One vector is turned by the same rotation once a step. Each row is the vector after some number of steps, and that number follows the row.
The counts run from 0 to 330.
[ -6  54  -1 -23  61  -8  -4 -28   3 -13 -10 -31 -32   2   9  21  13  27
 -24  17   8   4   0 -38 -42  -3   5 -35  61 -12  19  18 -14 -22 -21  52
  -1 -12  16  48  -6 -24] : 131
[-47  26  38 -11 -73   5   6  -4 -13  38 -22 -13   1 -23  28 -28   7 -27
 -34   7 -28 -26  27  37  19   4  28  17 -31  40  18  12  23   6  34  36
 -27  16   4 -12  -3 -37] : 12
[-14  12 -16 -21   0  23  -7  13  -9 -32 -26  12   0  -6  25  35 -47   7
 -66  16 -20  20 -17  14 -21  33 -24   2  22 -37 -50  43 -17 -54 -10 -12
  -8  10   5 -31 -34  -4] : 230
[-48  10 -17  17  55   4   0 -14  19   6 -23   9 -34 -46   6  20 -32  19
  -1 -38  26  45 -48   1   6 -30  22  12  31  -1 -11  38  18 -16 -12  30
 -13  11 -27 -16  -1  69] : 95
[  7 -12  25  -5 -35 -30  17  15  -5   1  26  21  40  54  12   0 -41 -38
  -3 -10  -3 -45   6   3  22  18 -14 -25 -20  45 -36 -10 -22  -9   8 -26
  11 -13  19 -34 -13 -69] : 187
[-40 -20   9  29 -66  30 -33 -10 -15  28   0  35 -11 -20   0   1 -34 -19
 -10 -12  10   3  -8  14  43   9  34 -35 -15  21 -25  26  63  22 -31   0
 -10  14 -27 -57  27  39] : 222
[ 13 -22 -15 -10 -30 -11   0  13  64   6 -26  45 -21 -14  -7  28  16  33
  -4 -23  27  25 -11  -7 -20 -14  56  -5 -13 -17  -9   5  67 -29  -7  40
  66 -25 -21 -19  12   4] : 84
[ 12  22 -31   5  22  -2  28   4  -6  -3 -48  15 -19  49 -19 -13   6  -7
 -18  12  11  12   2 -42 -29  21 -52  13  44 -42 -24  41 -26  -5 -52  16
   9  10  40   1 -44 -26] : 67
[-22 -23  68   7 -30  13  10 -38 -14  61 -15   7  25 -27   5 -26  -7 -12
  33   9  10  20 -13 -38  13 -33  59  -6   7  -4  60   7  34 -24 -10  19
  25   7 -41  -6 -27  28] : 148
[-25 -15  25  31   6   7  74  33  20 -19  41  29 -10  33 -50  23 -26   3
 -62  52 -21  -6  41  -3 -23   4  -8 -14 -37  14  -7  -9 -21 -13 -20  24
  16 -13 -14 -16   1 -25] : 251
[ 22 -12   6  -5  -4  50 -16  -8 -56 -34 -18 -15  42 -34  11  26 -42   8
  -2 -32  14  53 -42  36   8  34 -17  11 -10  -2 -61  21 -32   2   7   3
 -30  21  23 -23 -38  12] : 29
[ 32  -2  16  -1   3 -11   3 -59 -45  54 -46 -48  42   6 -16 -33  57 -34
 -17  15  13   7  25   2 -35  -7 -27  -4  14  17  36   6  21   5  17  39
 -18   7  34 -15 -18 -24] : 1
[-58  18  19  21 -39   8  -9  -4  45  31   2  39 -52 -23  39  32 -51  57
  22 -23  -3   1 -32 -20  -1 -30  41  16  16 -33  35 -25   6   3 -34 -13
  47 -16 -44 -11   8   5] : 289
[ 33 -15  -6  62  37   5 -27   2  29  -4  31 -23 -27 -11   0   0 -21  23
  12 -19   4  82  -7 -21 -48 -23 -39  -9  -3  -5  30 -21  -4 -12   8  -8
  49   6  30  -4  19  43] : 105
[ -4 -25  -3  13  -4  -6  -4  41 -12 -23  20  31 -24  40 -26  31  20 -36
 -27  26  27  31  29 -44  29   1 -22  22 -37  59  -6 -11  32 -16  14  43
  24 -20 -39 -47  -9 -16] : 47
[ 53  12  12 -35  11   2 -32   5 -40 -13  15 -12  38  26  21  51  18  11
   6  -4  11 -33 -19 -39 -13  20  -5 -25  29  -9   8   3 -45 -25 -10   9
  39 -39  -7  15 -33 -63] : 330
[  2  -8 -59  29  28   4  20  17  20   4  -1  -6   5   3 -13 -26 -25   6
 -40 -19 -30  16  17   3 -21  -3 -77  58 -33   8 -44 -14 -40  -5   7   1
 -18  26  35 -40 -11 -26] : 240
[-27  24 -45  40 -11 -12 -11  -1  37  30 -12  47 -49  -9  41   3 -46  12
 -40 -30  11 -29 -18   4 -42   7 -20  -4  27 -26  -9   9  -3 -31 -20 -20
  34 -26 -24 -51  -2  -7] : 89
[-40 -43  17   0   8 -12 -20  20  -1 -26 -22  11  10  13  18 -25 -54 -20
 -33  36 -19  78   5 -29 -27   8 -72  11  -3  -4 -22  -8  31   0  13  -6
 -11  20  16 -38 -10 -31] : 36
[ 26 -30 -10 -14  29 -18 -25 -12  37  15 -26  18  32 -11   1 -17   6  32
  37  -2  -6  19  -8 -75 -45 -24 -25 -24  39 -21  34 -22  -3  23 -29  33
  35 -12  21  29  -8 -58] : 136
[  2  -8  -6 -43   4  -7   8 -17 -62 -21  -9   1  33  37 -46  25  21 -24
 -26  -6  26 -51   9  20  30 -10  -4 -19  29  18 -30  24   4  21  -8  43
 -48  18  13   4 -17 -47] : 197
[-35  29  70 -34  -4 -38   9   5  14  -5  11  -8 -14  57  20  24  -7 -33
 -23  15  -6  31  21 -19   7   2  35 -39  -9  31 -10 -24  47 -15  25   6
  24 -21   9   5  27 -16] : 184
[-17 -23   7 -65 -58  20  45   3   9  26  -9  25  35 -13 -18  33 -27   1
 -21 -44   8  13 -35 -10  31  50  37 -37 -26 -24 -48  -3  18   8 -29  15
 -13  -4 -11  14  19 -17] : 19
[ 14  -5 -27 -17 -88   7  42   6 -15  50 -32  15  13  29 -27 -13  25 -19
 -49 -38  -4 -31  21  15   7  34   2  12 -32 -12 -27  34  20 -20   6  -7
   4  23  17 -24  15  -9] : 218
[-31 -23  23  40   6  34   2  57 -38 -37   3   0 -10   2 -40 -17 -12  -7
 -13  -9   6  38  12  -1  40  -9 -15  45 -37  26   3  44 -30  27  12   6
  -3  63   4  -9  13  52] : 244
[ 15 -15 -37  -1  38   2  38 -23   5 -33  19  -7   3 -32 -18  22 -33  34
 -23 -14  27  -8 -28  11 -13 -55 -39  32   3 -40 -29  23 -15 -50  13  14
   0  12  11  -5 -45 -13] : 98
[-24 -18   6   5  -2  45   8   1 -45 -13  28  -5  10 -36 -28  -3 -59  -3
 -10 -24  30 -36 -56   3   9 -24   9 -32  14 -23   9  79 -22 -26  11 -17
  -2  22 -21   6 -27  12] : 297
[-43   3  17 -22 -33 -18   5 -59 -11  36 -15   9 -26  30  19  20 -43  -9
 -16 -11  20  23 -38   8  19   7  15 -36  20 -39 -27 -18  82 -19 -21  -4
 -24  -4   4 -41   9   7] : 21
[ -5   2  56   8 -14  19  27  32 -25   0  63 -22   9  38 -23  10 -40  -2
   2 -14 -20 -19  -3 -51  19   4   4 -23 -19   9  38 -18 -64   0 -20 -49
  33  16   1  18   6 -13] : 319
[  0 -36  27  -6  18  -1  17 -41  -4  25  14 -38  64  -5 -20 -28 -52 -16
  26 -40 -26  55 -13  -7  11  -8  -8  -5 -16   4 -38  -8 -13 -15   0 -39
 -29  45  45  18   0  18] : 171
[-28  40  21  -7  43 -13 -26 -23 -21 -20 -25 -32 -38  10   3 -24  14  13
 -13  33  10 -13  -9 -22 -30 -36  12 -46  81  -4  43  50  -3  -2 -12  37
  -2  11  22  29 -10 -16] : 132
[ -5 -28  28  36   8  48  38  54 -20 -36  15  -1  -1   6 -36  -5 -21 -14
   3  -3  -5  56  -7 -20  26   1 -12  38 -32  31 -31  27 -39   2  -1   2
  15  33  12   3 -19  39] : 245
[ 32 -26  17  37 -73  53  39  54  11 -17  -5  31  14 -24 -13  -7 -17  19
   8  -2  13   0 -26   2 -12   1  25 -16 -27  -5 -35  49  -2 -21 -11  32
  55 -16   3  -1 -39   8] : 82
[-12  28  41 -18 -74  28 -22 -12 -39  13  33 -10  13 -16  13   1 -48  19
 -18 -32 -32 -49  -8  16  -3  17  26 -51  -1 -19  24  33 -25 -33  -9 -38
   4  26  10  -8  10  -4] : 155
[-20 -27  -2  19 -54  42  -8  -9 -16  25  -2  47  29 -13 -19  11 -33  -4
  15 -34  -5   3  -2  48  33  17  45 -16 -21  14 -57  35   9   6 -32 -23
  -4  19  -6 -55   1  36] : 223
[-40  -3  17 -54 -30   2  29 -29  22  27 -15  19  -1  10  13  37 -44   0
 -14 -18   9  32 -50 -19  31  40  36 -30  -7 -41 -46 -28  53 -18 -40  -4
  -7 -10   2  -5  -7  -4] : 20
[  2  19  32 -36  18 -14  30 -22  -1   4  69 -19  31  21 -19  57  10  17
  29 -34 -17 -36   5  -9  35 -29  53 -11 -26  32  -1 -23 -28 -39 -24  19
   8 -11  10  30   2 -23] : 324
[-15  25  19  22 -19 -10  24  17 -14   8   5  -4  -7  57 -26 -21   1 -49
 -18 -18 -22  26  41  15  43  -6  20  41 -32  46 -46  42   1 -24   9 -15
 -15  51  24 -24 -13  30] : 44
[ -1  18  30  14 -25  39  53  21  30  29 -31 -15   8 -42 -30 -41  19  28
 -23  -7 -22  -2  10  34 -33  -9  45  -3 -15 -18  43  46 -24   5  11  27
  33  25  24  48  16  19] : 281
[ -6 -17  12 -10  26 -24 -45 -24  27  39 -36   3   8 -10  20 -13  15  38
  45 -13  11  16  10 -53 -33 -55  -1   4  33 -21  67 -36  13  46  -9  36
  29  -1  17  28  21 -39] : 137
[-12 -11   0 -13 -25 -17   8   5  47  16 -30  35 -24 -10 -16  22  28  32
 -18 -38  25 -13   6  30 -20 -40  60  -6 -11 -29   6  24  60   0  18  25
  50  -8 -17 -22  41  14] : 85
